Q: [153 134 161 202 212  96 137 134 143 128 194 140 136 156 148 136 206 185
 147]
W: [150 143 147 132  84 122 109 102 159 115 153 134 161 202 212  96 136 166
 135]
C: [111 118 115 128 168 149 141 154  98 136 105 123  96  67  46 151 121  88
 120]
R: [132 125 139 140 128 194 135 127 134 143  93 135 136 156 148 136 206 185
 107]
V: [132 125 139 140 128 194 135 127 134 143 134 135 136 156 148 136 206 185
 107]
M: [134 151 163 125 119 179 117 143 110 109 123 117 107 181 129 103  90  91
 121]
size: [150 143 147 132  84 122 109] | 7
size: [132 125 139 140 128 194 135 127 134 143 134 135 136 156 148 136 206 185
 107] | 19
size: [150 143 147 132  84 122 109 102 159 115 153 134 161] | 13
then: [125 139 140 128 194 135 127 134 143 134 135] | [136]
then: [111 118 115 128 168 149 141 154  98 136] | [105]
find: [153 134 161 202 212  96 136] | W

Y: [132 143 142 136 131]
F: [135 122 122 119 192]
X: [138 105 150  97  97]
N: [128 112 145 129 154]
A: [192 123 122 135 119]
U: [126 171 136 104 146]
T: [125 119 136 136 130]
P: [142 131 140 147 143]
Z: [147 101 103 102 132]
S: [126  90 121 135 125]
order: [122 119 192 135 122] | F
size: [192 123 122 135] | 4
find: [136 136] | T

L: [176 159 191 142 162 180]
E: [179 182 177 180  71  91]
D: [142 162 159 177 191 180]
B: [78 72 77 68 69 90]
K: [164 166 165 168 171 153]
J: [120 122 113 132 129 119]
G: [164 166 165 168 171 165]
then: [177 180] | [71]
order: [164 165 165 166 168 171] | G
then: [122 113] | [132]
order: [180 162 142 191 159 176] | L
then: [177 191] | [180]
then: [179 182] | [177]
order: [153 164 165 166 168 171] | K

mun: [129 124  55 172]
kegob: [111 102 101 128]
goze: [129 124  55 174]
Zisu: [102 128 101 110]
order: [101 102 110 128] | Zisu
find: [129 124  55 172] | mun
find: [ 55 172] | mun
size: [102 128 101] | 3
order: [101 102 111 128] | kegob
size: [129] | 1

vebeb: [ 72 139 121 131]
Leful: [ 96 109 115 118]
selod: [122  74 121 121]
vabap: [ 82 119 121 137]
Zuda: [129 115 111 130]
Gef: [166 122 113 139]
ped: [ 69 152 126 147]
Mutod: [ 74 122 125 125]
bibom: [ 80 126 122 135]
bel: [ 80 126 127 134]
tafi: [ 74 122 127 134]
dip: [ 79 122 121 133]
find: [ 80 126 122 135] | bibom
size: [ 96 109] | 2
size: [ 74 122] | 2
find: [ 74 122 125 125] | Mutod
size: [166 122 113] | 3
then: [122  74] | [121]

Sib: [117 106 112 139 117  99 162 107 120 148 144 147 127 148 146 113 169 143
  67 147 111 144 141 126 154 172 124  87]
depi: [137 120 132  72 170 125 128 184 120  98 143 140 136 153 153 121 129 129
 116 166 149  97 130 126 184 162  70 124]
Bidu: [162 148 144 141  67 111 107 120 117 112 147 127  99  87 154 143 172 147
 106 148 117 113 127 144 169 146 139 124]
pizad: [158 158 129  72 123 113  62 131 120 172 132  88 140 121  88 163 164 152
 134 138 100  97 123 126 146 144 124 122]
Govu: [150 147  94 100 130 126 158 135 120 186 141  98 166 140 152 139  99 144
 176  83  80 116 148 126 116  87 145 100]
ded: [151 144 138 120 143  81 117 164 165 133 158  95 125 131 126 132 125 160
 135 119 120 109 128  80  80 136 112 122]
order: [124 139 146 169 144 127 113 117 148 106 147 172 143 154  87  99 127 147
 112 117 120 107 111  67 141 144 148 162] | Bidu
order: [126 143 112 172 120 141 117 139 144 169 111 146 147  99 148 124 154 106
 162 113  67 127  87 148 147 117 144 107] | Sib
find: [124 122] | pizad
size: [137 120 132  72 170 125 128 184 120  98 143 140 136 153 153 121 129 129] | 18
find: [112 139 117  99 162 107 120] | Sib
find: [106 148 117] | Bidu

fule: [200 163 171 183 103 148]
bib: [103 149  66 171 183  61]
mitur: [149  66 103 171 183  61]
zako: [ 95 200  85 175 126 176]
then: [103 149  66] | [171]
find: [149  66 171] | bib
order: [148 103 183 171 163 200] | fule
then: [103 171 183] | [61]

vodi: [138  82 189 146 174 155  93  91 119 136  79 118]
kono: [146 150  91 119  82 189 155  64  93 174 173  95]
dud: [184 155 173 129  80 107 176  76 133  71 158 117]
kor: [150 155 174  91 119  82 189  93 146  64  95 172]
Bilez: [ 91 119  82 189  91 146 127  92  78 183 171 168]
find: [155 174  91 119  82 189  93 146] | kor
then: [ 91 119  82 189  93 146] | [64]
order: [172  95  64 146  93 189  82 119  91 174 155 150] | kor
size: [146 150  91 119  82 189 155  64  93 174 173  95] | 12
then: [189 155] | [64]

nuf: [177 133 153 109]
zazi: [151 156 148 111]
tof: [188 119 149 104]
sonug: [119 188 129 110]
rezod: [156 151 127  41]
sasol: [184  58 147  68]
size: [177 133 153] | 3
find: [119 188] | sonug
order: [149 104 188 119] | tof
then: [188 119] | [149]

kuve: [ 97  85 102  91 104 171 203  92 198 108 206  93 149 129 202]
norat: [136 138 135 139 137 135 132 137 133 133 130 136 114 137 127]
tal: [130 132 129 140 147 109  91 130  94 125  92 128 150 123  96]
Dagam: [140 144 138 141 136 120 110 141 111 136 108 141 118 132 107]
puguz: [136 138 135 140 137 143 145 137 145 133 145 136 100 136 142]
size: [97] | 1
size: [136 138 135 139 137 135 132 137] | 8

neke: [110 172 141  98 109  54]
puza: [111  91 119  70 127 159]
vigob: [181  76 110 168 130 208]
fili: [135 102 180  73  45 130]
nepa: [135 102 180  73 106 154]
gif: [135 102 180  73 106 111]
bamos: [ 54 109 109 172 141  98]
rozes: [159 119 111 127  91  69]
order: [ 54  98 109 109 141 172] | bamos
order: [127  91  69 159 119 111] | rozes
then: [119 111 127] | [91]
size: [111  91 119  70] | 4
find: [135 102 180  73 106 111] | gif

